128 stands for zero in the data rows.
Some points:
[176 131 121  55  94 144  53 160 185 131 186 147 178 126  69  96  90 129
 121 112 146 133 188 143 145 108  84 100 131 194 210 135 167 123 132 158
  58 187  52 187  43 111 107 136 123 165 233 156  96  82 137 152 126 208
 224 133 163]
[137 123 173 148  67 112 130 158 160 149 142  50 153 107  84 112  65 233
 221 129  79 165 115 122  78 169 179 224  61 169 170  71 151 145 147 231
 146  35 108  55  95 182 166 129 135  48  63 189 188 129  83 159 217  92
 116  58  74]
[255 148  42  69 157 167 181 124 175 115  66 217 114   9 166 157 124  68
 120 141 128  84 115 185 143  76  99 120 118   0  40 194 149  65 119  98
 123 108 148 174  60  53  87 109  79 137 222  82  63  43  67 133  95 126
 122 200 108]
[233 173  88  70 125 183 226  83  88 117 110 121 100  91 180 235 142 104
 134 136 167  90  31 157  64 112 152 123 145  10   6 181  86 105 133 161
 138 114 136 125 125  94 102 127 114 130 129  82 128 123  85 157 122 143
  91 153  71]
[132 116 150 126 112 144  47  89 143 140 174 173  91  86 146  86 103  81
 142 201 143 172 161 137 156 140 150 132 135 154 186 156 142 118  72 137
 151 142 162 150  34 135  85 144 131 129 161 157  87 117 139 102 104  69
 148 136 173]
[ 84  77 183 190 104 176  56  74  82 151 127 135  95 129 144  74  99  98
 143 159 106 131 169 160 148 140 114 125 110 209 221 137 150 115 124 154
 143 131 158 167  38 114  76 162 145  52 131 136  34 122 129  55  72  37
 176  98 140]
[ 93 115  70 147 196 111 191 122  97 112 100 121 170  76 179 140 115 129
 154 113  70 180 119  65 136 151 127 120 131 126 182 105 122  60 151  45
 169 101 140 102 148  98 176 141 111 152 112  96 109 158 143 112 111 190
  87 125 139]
[159 177 136 132 198  55  83 130 155  78 137 188 228 170  79  97 201 133
  56 107 148  42  61 101 151 153 106  57 138 197  91 172 121 252 110  81
  57 101 163 111 255 140 205 105 124 140 143 138 158 103 216 138 141 111
  75  53 131]
[153 122 165 102 143 156  24 138 189 147 222 155 104 117 125  96  98 106
 145 158 153 127  97 175 130 181 109 139 125 220 195 129 182 120 117 127
  75 160 109 137  69 127  80 106 163 121 181 168 101 127 175 135 173 129
 204 123 146]
[155 160  42  90 190 114 213 125 115 115 125  99 104 102 142 214 129 127
 150 117 126 133 115 111  88 143 115 149 155  69  81 156  94  26 155 121
 153  75 122  85 183  80 157 146 120 148 147 131  75 145  98 134 123 174
 131 162 124]
[118 152 132 145  51 176 164 113  49 160  98  33 104 104 171 149 140 155
 173 152 148 121 118 134  69 134 185 170 109 109 137 132 115 151  68 170
 143 134  63 125 117 181 136 158 164 129  35 141 115 190 104 160  84 152
  94 136  64]
[150 255 175 101 223 128  83 162 127  85 141 167 175 159 121 132 162 127
 118  91 124  69 113 152 135 115 154  81 187 133 109 146 129 205 141 147
  87 142 146 124 218 123 144  96 106 129 114 126 125 144 200 183 163 174
  91  61 154]
[ 97 124 127 167 208  72  70 144 151 120 165 163 194 163 106  46 216  61
  94 103  78  68 153  36 160 172 112  92 133 197 113 151 116 177  94  66
 130  70 143 114 237 100 196  98 128 156 135 157 150 133 214 150 149 189
  77  62 141]
[101  80 153 220 111 201  64  86 117 162 119  98 138 134 141  22 120 139
  90 200  73 122 170 130 128 126 105 126 130 196 198 148 115 141 137 158
 133 129 140 160  33 124 123 191 152  52 102 166  33 123 157  53  73  98
 162 118 133]
[ 79 105  64 153 204  48 132  90 163 123 114 142 162  96 132  59 143  68
 106 128 116 131 192  70 237 189 149 136 120 147 108 119 175 156 120  25
 143 117 118  72 139  90 186 109 164 203 116 167 136 110 125  88 142 107
  63 151 149]
[ 61 100 172 119 112 157 136 205 129 113  53  51  60 202  97 241 142 140
 144 117 218 134  98 234 109 157 107 189 124 118  78  94 110 189 163 159
  78 170 132 117 255 135 147  65 185 109 108  88 215 131 156 110 146 167
  62 172 138]
[119 118 135 125  64 222 179 134  79 168 111   7 103 137 170 213 142 161
 168 137 177 118  68 148  72 133  69 190 119 129 107 144 115  89 137 226
  98 126  84 122 171 118 118 126 177 134 120 120 122 168 103 118 115 145
 114 120  37]
[ 96 101 189 170  52 118 189 148 136 142 132  78 115 193 108 149  97 207
 233 128 113 105 117 172  74 190 150 214  60 143 174  66 145 145 115 230
 124  68  67  84 190 188 140  67 130  18  47 167 216 142  66 145 200  69
 137  86  37]
[  1  89 159 153  58 168 162 107  55 117 122  88  94 161 152 159 114 167
 172 119 104 106 185 112  53 132 194 134  78 141 162 136 123 140 127 217
 113 143  55 130 147 160 167 126 141  65  36 100  99 202  93 167  95 147
 150 118  58]
[200 154  96 106 165  72 160 128 162 121 191 212 110 103  85 112  85 124
  74  58 165 193 124 151 162  34  63  92 103 102 103 103  97 100 152  95
 155 185 156 130  62 153  29 107  79 165 188 128 168  90  99 134  99  82
 210 224 109]
[ 29  76 214 177 139 117 126 168 140 156  80 101 111 224 132 147 121  72
 158 140 108 197 151 138 187 166  92 149 147 187 107 100 146 160 169 124
 122 182 171 126 194 140 197 117 183 111  85  54 208 100 143 123 122 192
  47 136 134]
[244 156  93  63 115 122 126 120 167 150 133 190 126 130 136 146 135  99
  60  84 148  84  46 146 117  63 121  83 144  48  80 128 111  72 147 104
 188  90 163 169 121 104  65 146 111 128 120 116  89 104 164 116 141 114
 152 182 185]
[255 190  57  50 104 142 150 128 126 127  83 166 166 137 149 176 131 160
  84 124 113  88  43 165 114  64 151  83 175   5  79 189 143  82 105 141
 174  77 155 163 114 109  93 163  84 174 144 106 104  90 111 175 170 112
 122 102 128]
[134  96  42 166 232  48 168 106 126 100 115 160 193  63 140  55 176  94
 121 138 105 107 145  47 186 198 133 112 139 106 117 118 127  99 131   8
 176  69 160  66 181  63 155 105 121 196 153 165 117 140 146  70 133 112
  58  98 161]
[  0  84 161 152  57 170 162 108  50 111 127  89  95 162 151 155 108 160
 170 122 100 104 189 111  46 131 197 133  75 139 163 135 120 138 118 215
 105 142  54 126 145 165 166 120 146  67  35  98 101 202  95 171 102 151
 149 112  58]
[255 161  64  57 166 113 187 128 130 108 126 178 142  97 134 126 117 183
 100 105 124 157  95 160 141  76  90  93 149  65  97 171 142  84 108 103
 142 130 154 124  92 139  75 129  43 174 198 118 139  82  26 177 153  99
 164 142  63]
[101 137 100  83  67 230 145 139 119 154  85  10  50 167 152 248 143 150
 127 165 206 130  76 188  86 130  98 208 155  63  65 133 135 121 142 208
  86 153  73 141 167  87 150 120 166 144 130  99 132 147  75 142 146 154
 103 182  74]
[ 89 127 162 152  80 100  46 159 147 104 168 121 137 168  31  78 129 188
  68  87 133 126 165  83 134  41 114  90 137 159 159  48  96 137 163  95
  92 172 118 191  62 157  95 140  83 135 153 168 166 145 177 104 118  88
 240 114 215]
[102 103 133 167 215  47 110 130 163 119 149 152 181 123 105  44 172  98
 115 113  81  78 155  31 175 198  89  92 124 204 122 108 133 147 128  26
 111  77 118  63 221  69 219  91 144 164 147 171 133 132 162 110 143 129
 100  72 130]
[ 30  75 217 176 140 117 121 167 148 154  83  91 113 228 130 141 127  75
 160 138 113 193 149 140 189 172  91 148 148 189 109 103 146 154 167 121
 121 181 165 129 197 141 197 120 179 117  88  52 212 102 147 127 122 191
  52 135 130]
[146 151 122 111 106 128 242 161  66 119  93 136 107  68 165 198 122 116
 141  99 116 188 142 116  98 121 214 120 122  56  97 172 121 142 108 105
 182 151 133 105 134 137 113 183 133 144 102  68 127 121 119 145 123 223
  93 153 173]
[ 93 125 118 143  82  81  80 132 134 106 159 145 140 123  47  66 114 170
  60 116 133 168 169  85 156  56 127 102 124 122 150  68 106 132 148  77
 140 164 146 186  38 170  65 160  77 149 149 165 159 141 140  90 113  86
 190 144 228]
[138 111 147 130 110 135  44  90 142 142 172 170  89  89 153  89 100  82
 134 195 140 171 159 134 153 139 147 131 133 147 191 155 138 114  72 135
 152 139 161 146  32 142  83 147 135 124 161 152  89 114 140 105 110  67
 148 137 173]
[130 141 147 149 119  67  84  92 126 112 148 197 125 127 112  98 121 155
  83 115 141 153 149 106 136  33 145 103 124 111 153  56 100 153 127  97
 138 177 170 156  45 195  46 144  88 158 161 126 162 145 127 109 110  35
 203 145 193]
There is one direction along which these points spread out most. How many in every 100 of the points above lie lower along it than each point below? Answers are rounded to whole numbers. More than half of the points above lie lower than the first one.
[101  80 153 220 111 201  64  86 117 162 119  98 138 134 141  22 120 139
  90 200  73 122 170 130 128 126 105 126 130 196 198 148 115 141 137 158
 133 129 140 160  33 124 123 191 152  52 102 166  33 123 157  53  73  98
 162 118 133] 35
[255 190  57  50 104 142 150 128 126 127  83 166 166 137 149 176 131 160
  84 124 113  88  43 165 114  64 151  83 175   5  79 189 143  82 105 141
 174  77 155 163 114 109  93 163  84 174 144 106 104  90 111 175 170 112
 122 102 128] 76
[  0  84 161 152  57 170 162 108  50 111 127  89  95 162 151 155 108 160
 170 122 100 104 189 111  46 131 197 133  75 139 163 135 120 138 118 215
 105 142  54 126 145 165 166 120 146  67  35  98 101 202  95 171 102 151
 149 112  58] 3
[176 131 121  55  94 144  53 160 185 131 186 147 178 126  69  96  90 129
 121 112 146 133 188 143 145 108  84 100 131 194 210 135 167 123 132 158
  58 187  52 187  43 111 107 136 123 165 233 156  96  82 137 152 126 208
 224 133 163] 74
[ 84  77 183 190 104 176  56  74  82 151 127 135  95 129 144  74  99  98
 143 159 106 131 169 160 148 140 114 125 110 209 221 137 150 115 124 154
 143 131 158 167  38 114  76 162 145  52 131 136  34 122 129  55  72  37
 176  98 140] 38
[255 161  64  57 166 113 187 128 130 108 126 178 142  97 134 126 117 183
 100 105 124 157  95 160 141  76  90  93 149  65  97 171 142  84 108 103
 142 130 154 124  92 139  75 129  43 174 198 118 139  82  26 177 153  99
 164 142  63] 88
[137 123 173 148  67 112 130 158 160 149 142  50 153 107  84 112  65 233
 221 129  79 165 115 122  78 169 179 224  61 169 170  71 151 145 147 231
 146  35 108  55  95 182 166 129 135  48  63 189 188 129  83 159 217  92
 116  58  74] 15
[146 151 122 111 106 128 242 161  66 119  93 136 107  68 165 198 122 116
 141  99 116 188 142 116  98 121 214 120 122  56  97 172 121 142 108 105
 182 151 133 105 134 137 113 183 133 144 102  68 127 121 119 145 123 223
  93 153 173] 29
[ 93 115  70 147 196 111 191 122  97 112 100 121 170  76 179 140 115 129
 154 113  70 180 119  65 136 151 127 120 131 126 182 105 122  60 151  45
 169 101 140 102 148  98 176 141 111 152 112  96 109 158 143 112 111 190
  87 125 139] 44
[200 154  96 106 165  72 160 128 162 121 191 212 110 103  85 112  85 124
  74  58 165 193 124 151 162  34  63  92 103 102 103 103  97 100 152  95
 155 185 156 130  62 153  29 107  79 165 188 128 168  90  99 134  99  82
 210 224 109] 97
[  1  89 159 153  58 168 162 107  55 117 122  88  94 161 152 159 114 167
 172 119 104 106 185 112  53 132 194 134  78 141 162 136 123 140 127 217
 113 143  55 130 147 160 167 126 141  65  36 100  99 202  93 167  95 147
 150 118  58] 6
